Turns in one plane each, and the order they were made in; the first pair answered
turn q_203:
[-0.57  4.63  1.92  1.16  1.12 -3.07  0.74 -0.56 -2.82 -2.00  0.15 -0.59
  1.66  0.18  2.49 -0.48 -2.63] => [ 0.12  3.13  3.63  1.70  4.49 -2.65 -0.13 -1.38 -0.14 -0.31 -0.72  0.61
  2.08  0.42  0.94  0.97 -1.43]
[ 1.37  3.22  0.07  2.07  0.01 -1.38 -1.81 -0.81 -1.03 -1.83  0.09 -0.47
  0.61 -1.07  0.87  1.05  1.23] => [ 1.69  0.41  0.80  2.24  2.86 -1.08 -1.95 -0.86  1.38  0.54 -0.85 -0.63
  0.61 -0.55 -0.87  1.85  1.30]
[-0.92  0.17  0.31 -1.06 -2.43 -0.91  0.97 -1.01 -1.94 -2.02  0.35  0.05
  2.14 -0.68  3.32 -0.74  0.39] => [-0.06  0.10  2.35 -0.29  0.64 -0.42 -0.44 -2.10  0.01 -1.65 -0.16  1.84
  2.88 -0.81  2.40  0.63  1.76]
turn q_779:
[ 0.40  1.19 -4.64 -0.81 -2.57  1.04 -0.85 -0.01 -3.06 -0.13  2.64  0.40
 -1.85 -0.22 -2.69 -0.28 -2.93] => [ 1.73  2.28 -3.14  0.42 -0.15 -3.05 -1.06 -0.98 -2.70  0.02  2.19  2.92
  1.31 -1.54 -2.40  1.63 -2.50]
[ 0.25 -2.21 -1.59  0.87  0.64 -1.95  1.66 -1.52  0.05  1.94 -0.25  2.67
  1.04 -2.27  0.34  0.73 -0.13] => [-1.11 -2.70 -1.72 -0.65 -2.00  0.13  2.07 -1.11 -0.89  1.26 -0.18  1.27
  0.01 -1.94  2.41 -0.59  0.40]
[-1.09 -4.22 -0.04 -2.24 -0.11 -0.32  0.50 -1.68 -3.20  0.95  1.34  2.03
  0.37 -2.64  0.30  1.21 -0.15] => [-1.02 -4.64 -1.32 -2.24 -0.17  1.58  0.00 -0.94 -2.52  1.34  1.59  1.17
 -1.55 -1.58 -1.25  0.79 -0.99]
turn q_142:
[ 1.19  2.61 -2.42  0.63  2.05  0.14 -3.30 -1.70 -0.57 -0.85  0.11  2.56
  0.00 -2.96 -3.58 -0.01 -0.70] => [ 0.87  4.74 -1.62  1.94  1.50 -0.16 -1.78  1.69  1.16 -1.44 -2.14 -0.93
 -0.80 -0.61 -2.84 -1.30 -1.73]
[-0.87  0.60  1.97  0.22  1.03  1.52 -1.11  0.27  0.52 -0.44 -0.56 -0.43
 -1.16  0.73  1.01  0.28  1.35] => [-0.59 -0.49  0.90 -0.24  1.48  1.64 -1.83 -0.87 -0.25  0.18  0.57  1.03
 -1.05 -0.25 -0.33  0.94  1.05]
[ 0.42  1.66  0.72  0.25 -2.27 -0.36  0.61  0.55 -0.45 -2.06 -0.63 -0.27
  1.13 -0.06  1.66 -1.14  0.52] => [ 1.13  0.00 -0.83 -0.54 -1.79 -0.12 -0.49 -1.42 -1.53 -1.02  1.18  1.91
  1.04 -1.52 -0.21 -0.11  0.36]

Each pair is 2 to 3 turns apart.
[ 2.45 -1.11 -1.70 -3.32  0.49  1.91  0.49 -2.54 -0.18 -2.46  1.27  0.80
  2.11 -1.71  1.22  1.48  1.10] => [ 2.57 -2.53 -2.30 -3.25  1.98  2.35  0.42 -2.11  1.33 -0.80  0.94  0.41
  1.11 -0.89 -0.68  1.75  0.58]  q_203 q_779 q_779
[ 0.07 -1.77  0.83 -1.54  0.90  3.75 -0.88 -1.47 -0.11 -0.38  0.48  0.78
 -0.86 -0.08  0.20 -0.13  2.09] => [-0.52 -2.56 -0.26 -1.34  0.36  3.38  0.26  0.32  0.52  0.48 -0.08 -1.45
 -2.04  1.02 -0.51 -0.77  0.18]  q_203 q_142
[-0.96 -1.89  1.21 -0.44  2.29  4.28 -1.98 -1.52  4.20  1.31  1.06  1.53
 -0.28  0.58 -0.69 -0.13  3.42] => [-0.28 -0.06  2.83  1.28  3.76  1.40 -1.04 -0.24  5.34  1.03 -0.70  0.99
  1.53  1.15  0.29  0.08  3.33]  q_142 q_142 q_779
[ 0.94  0.30 -0.56  0.51  0.31  1.55 -1.16 -2.03  1.13  0.12  1.18  0.00
 -1.15 -0.06 -2.37 -0.25  0.86] => [ 1.45  0.68 -0.86  1.41  1.10 -0.83 -0.59 -1.29  1.36  0.63  0.53 -0.24
 -0.44 -0.16 -3.10  0.18 -0.19]  q_779 q_142
[-0.11  3.24 -1.48 -0.23 -0.57 -1.40 -0.99  0.66  0.14 -2.50  0.59  0.02
  0.93  0.13  0.88 -0.25 -0.72] => [-0.69  0.12  1.45 -1.02  2.02  0.56 -1.61 -0.37  2.69 -1.26 -0.77  0.34
  1.36  0.43  1.41  0.35  1.73]  q_203 q_779 q_203
[ 0.95  1.25  2.43  0.55  2.01 -0.22 -1.20 -0.73  2.47  0.12 -1.55  0.65
  1.42  0.46 -0.13  1.17  1.02] => [-0.63 -0.86  2.78 -1.07  0.50  1.63  0.03 -0.25  2.04  0.34 -1.88 -1.13
  0.73  0.97  1.70  0.14  1.51]  q_779 q_203
[ 0.44  0.76  1.45  0.27  1.36 -3.53  1.16 -0.17  0.24 -1.74 -0.36  0.61
  1.30 -0.72  0.43  0.50  0.41] => [ 0.78  0.52 -0.12  0.63  1.54 -3.75  1.30  0.70  0.80 -0.65 -0.36  0.01
  0.28  0.23 -1.63  0.56 -1.06]  q_142 q_142
[ 0.36 -0.73 -2.43 -0.61 -0.49  1.16 -0.95 -0.73 -0.75  0.48  1.76  0.31
 -1.43 -0.70 -1.59 -0.33 -0.35] => [ 0.71 -1.34 -1.90 -0.45  1.19 -1.58 -0.44 -1.04 -0.47  1.24  1.29  1.27
  0.31 -1.35 -1.73  0.62 -0.51]  q_779 q_203
[ 0.03  2.61 -1.17  1.67 -2.27  2.90 -1.86 -1.49 -1.43 -3.14  1.04 -0.39
 -1.16  0.39  0.84 -0.97  1.86] => [ 0.34  2.47 -2.63  2.22 -2.08  2.73 -1.84 -0.47 -1.07 -2.25  1.22 -1.29
 -2.30  1.11 -0.86 -1.06  0.28]  q_142 q_142
[ 1.85  3.37 -0.06  1.67  1.11  1.49 -1.45  0.24  0.75 -1.15 -0.04  0.64
 -1.22 -0.10 -1.83  0.73 -0.22] => [ 1.16  3.67  1.57  1.19  0.07  1.28 -0.82 -0.12  0.11 -2.52 -0.47  0.44
  0.06 -0.46  1.07  0.18  1.23]  q_142 q_779
[ 1.35 -1.26 -1.96  0.28  1.47  0.86 -1.44 -1.52 -0.36  0.50  1.91  2.55
 -1.57 -1.35 -2.82  1.14 -0.84] => [ 1.07 -0.44 -2.84  1.02  1.21 -1.61  0.40  0.89 -0.06  1.09  0.77  0.24
 -1.81 -0.18 -3.02  0.57 -2.97]  q_779 q_142
[-1.09 -1.58  0.13 -2.68  0.11  1.59 -0.13  0.46  0.36  0.71  0.08 -0.57
  1.40 -1.03  2.65  1.14  0.29] => [-0.94 -0.67  0.37 -2.35 -0.27  1.75 -0.51  0.04  0.03 -0.05  0.21 -0.08
  1.82 -1.26  3.22  1.29  0.74]  q_203 q_203
[-0.20 -1.29  0.46  0.31  0.70  2.96 -2.40 -0.28  2.56  0.46 -0.03  0.92
 -0.42  0.96 -0.27  0.74  2.95] => [-0.91 -1.45  1.52 -0.83 -0.84  2.28 -1.43 -0.48  1.40 -0.39 -0.38  0.37
  0.71  0.37  2.53  0.13  3.77]  q_142 q_779 q_779
[-1.71  0.85  0.70  0.20  0.31  2.19 -1.57 -1.07  3.01  0.35  1.14  1.89
 -1.36 -0.23  0.02  0.95  0.22] => [-1.34  1.69  1.51  0.69  1.03 -0.20 -1.11 -0.99  2.91 -0.03  0.55  2.39
  0.30 -0.70  0.70  1.39  0.35]  q_142 q_779
[ 0.23 -0.60 -0.75  0.91  1.60  3.24 -3.43  0.29  1.26 -0.78  1.09  0.71
 -1.92  1.33 -5.21 -1.29  0.08] => [ 0.15 -1.10 -0.14  0.29  1.56  3.29 -3.95 -1.18  0.54 -0.92  1.76  2.08
 -1.16  0.27 -4.39 -1.04  1.29]  q_142 q_142 q_142
[-0.68  2.23  0.45  1.16  0.06 -2.23 -0.93  1.40  1.39 -0.86  0.39 -0.95
  0.10  0.15 -0.29 -0.19 -0.95] => [-0.73  1.07  0.51  1.07  0.69 -2.38 -0.82  1.51  2.08 -0.07 -0.07 -1.28
  0.00  0.37 -0.96 -0.26 -1.25]  q_203 q_203
[ 0.12  1.21  0.81  1.21  0.87  1.09  0.24  2.73  3.23  0.15 -3.01 -3.16
 -1.76  2.82 -0.34  0.19 -0.43] => [-0.40  1.03  2.62 -1.46 -1.27  1.22 -0.84 -1.73 -0.94 -2.50 -0.57  0.84
  1.19 -0.81  4.25  0.52  3.32]  q_203 q_142
[ 0.35 -1.75 -0.10  0.14  1.30 -1.15  0.74  0.35  0.34  1.10 -0.84 -0.33
  0.50 -0.25 -0.40  0.19 -0.19] => [-0.26 -2.01 -0.46 -0.47  0.16  0.33  0.88  0.78  0.12  1.07 -0.82 -1.33
 -0.50 -0.07 -0.04 -0.69 -0.19]  q_779 q_779
[ 1.49  2.30  0.61  1.42  1.24  1.05 -2.14 -0.82  1.31 -1.14  1.42  2.56
 -1.50  0.23 -1.07  0.43 -0.05] => [ 0.77  3.04  2.25  0.98  0.25  0.99 -1.32 -0.37  0.96 -2.42  0.55  1.66
 -0.67  0.24  1.97 -0.29  0.99]  q_142 q_142 q_779
[ 0.43  0.73  0.65  1.48  0.56  0.06 -0.09  1.22  1.25  0.24 -0.40 -0.80
  0.01  0.99 -0.77  0.37 -0.70] => [-0.14 -1.02  1.67  0.47  1.13  0.18  0.21  0.50  1.29  0.92 -0.69 -0.73
  0.71  0.19  0.26  0.66  0.30]  q_142 q_203
[ 0.35  2.23 -1.47  2.65 -0.75 -1.04  1.34  3.90  1.64  0.54 -2.74 -4.51
 -0.70  3.16 -2.17 -1.13 -3.50] => [ 1.78  1.51 -3.41  0.52 -1.09 -0.54 -2.63 -3.10 -3.38 -0.72  3.16  3.33
  0.95 -2.16 -3.60  1.51 -1.16]  q_203 q_142 q_142
[ 0.33  3.38 -1.46  2.14 -0.69 -0.51  0.25  2.39  0.13 -1.08 -1.04 -1.93
 -1.44  1.13 -0.42 -1.26 -2.00] => [ 0.58  4.55  0.72  2.18 -0.44 -0.98 -0.34  1.08 -0.11 -2.23 -1.44 -0.01
  0.23  0.02  1.58 -0.65  0.17]  q_203 q_779
[ 0.95 -0.41  0.53  0.14  2.16 -4.64  0.70 -2.59  1.02  0.77 -0.33  2.65
  4.44 -1.12  0.09  1.71  1.00] => [-2.03 -2.92 -0.49 -1.98 -1.71 -2.59  3.82  0.72  0.49  1.51 -1.55 -3.01
  2.10  0.73  2.81 -1.25 -0.11]  q_203 q_142 q_779
[-2.55 -0.47  1.31 -1.91 -2.25  2.75  1.63  1.27  0.89  0.24 -1.28 -4.24
 -1.46  1.90  2.44 -2.08  0.31] => [ 1.01 -1.07  1.58 -0.42  3.70 -2.11 -1.37 -3.00  0.80  2.02  0.59  2.98
  2.32 -1.59 -1.49  2.54  1.13]  q_142 q_779 q_779
[-1.97 -1.88  2.29 -2.50 -0.62  0.83 -0.27 -2.79 -0.50  0.36 -0.01  0.10
  1.53 -1.01  2.49 -0.82  2.73] => [-1.66 -1.66 -2.46 -2.30 -2.91  0.52  0.24 -1.73 -2.75  1.06  1.98 -1.05
 -0.91 -0.49 -0.58 -1.42 -0.87]  q_203 q_142 q_203
[ 0.34 -2.29 -2.66 -0.86  1.34 -0.31  0.93  0.59 -0.17  0.68  0.47 -0.96
 -1.24  0.17 -1.78  0.70 -1.20] => [ 0.02  1.53  0.19 -0.03 -0.20 -0.38  1.47  1.38 -0.15 -2.46 -1.07 -1.82
  0.06  0.81  2.18 -0.51  0.55]  q_142 q_203
[ 1.28  3.00 -0.67  2.43  1.16 -0.71 -1.53  1.18  0.81 -0.55 -0.25  1.40
 -0.30  0.94 -2.11  0.38 -0.83] => [-0.58  1.04 -0.53 -0.52 -2.32  2.61 -1.41 -0.91 -1.79 -1.75  1.31  1.26
 -0.73 -0.41  1.10 -0.84  1.17]  q_779 q_779 q_142
[-0.31 -1.81 -0.94 -1.52 -0.89 -1.64  0.53 -1.97 -1.39 -0.02  3.37  1.22
 -0.11 -1.65 -0.44 -0.10 -1.54] => [-0.57 -1.28  0.33 -1.60 -1.27 -1.58  0.59 -2.15 -1.57 -0.86  3.14  1.36
  0.62 -1.79  1.22 -0.25 -0.39]  q_142 q_142 q_142
[-0.35  0.57 -0.61  1.76  0.42  1.14  0.98  2.82  1.71  1.32 -2.16 -2.40
 -1.75  1.91 -1.80 -0.97  0.03] => [-0.68 -3.42  0.77 -0.71  1.71  1.54 -0.54 -1.51  0.15  2.22 -0.38  1.77
  0.50 -1.45 -0.57  0.93  2.89]  q_142 q_203 q_142
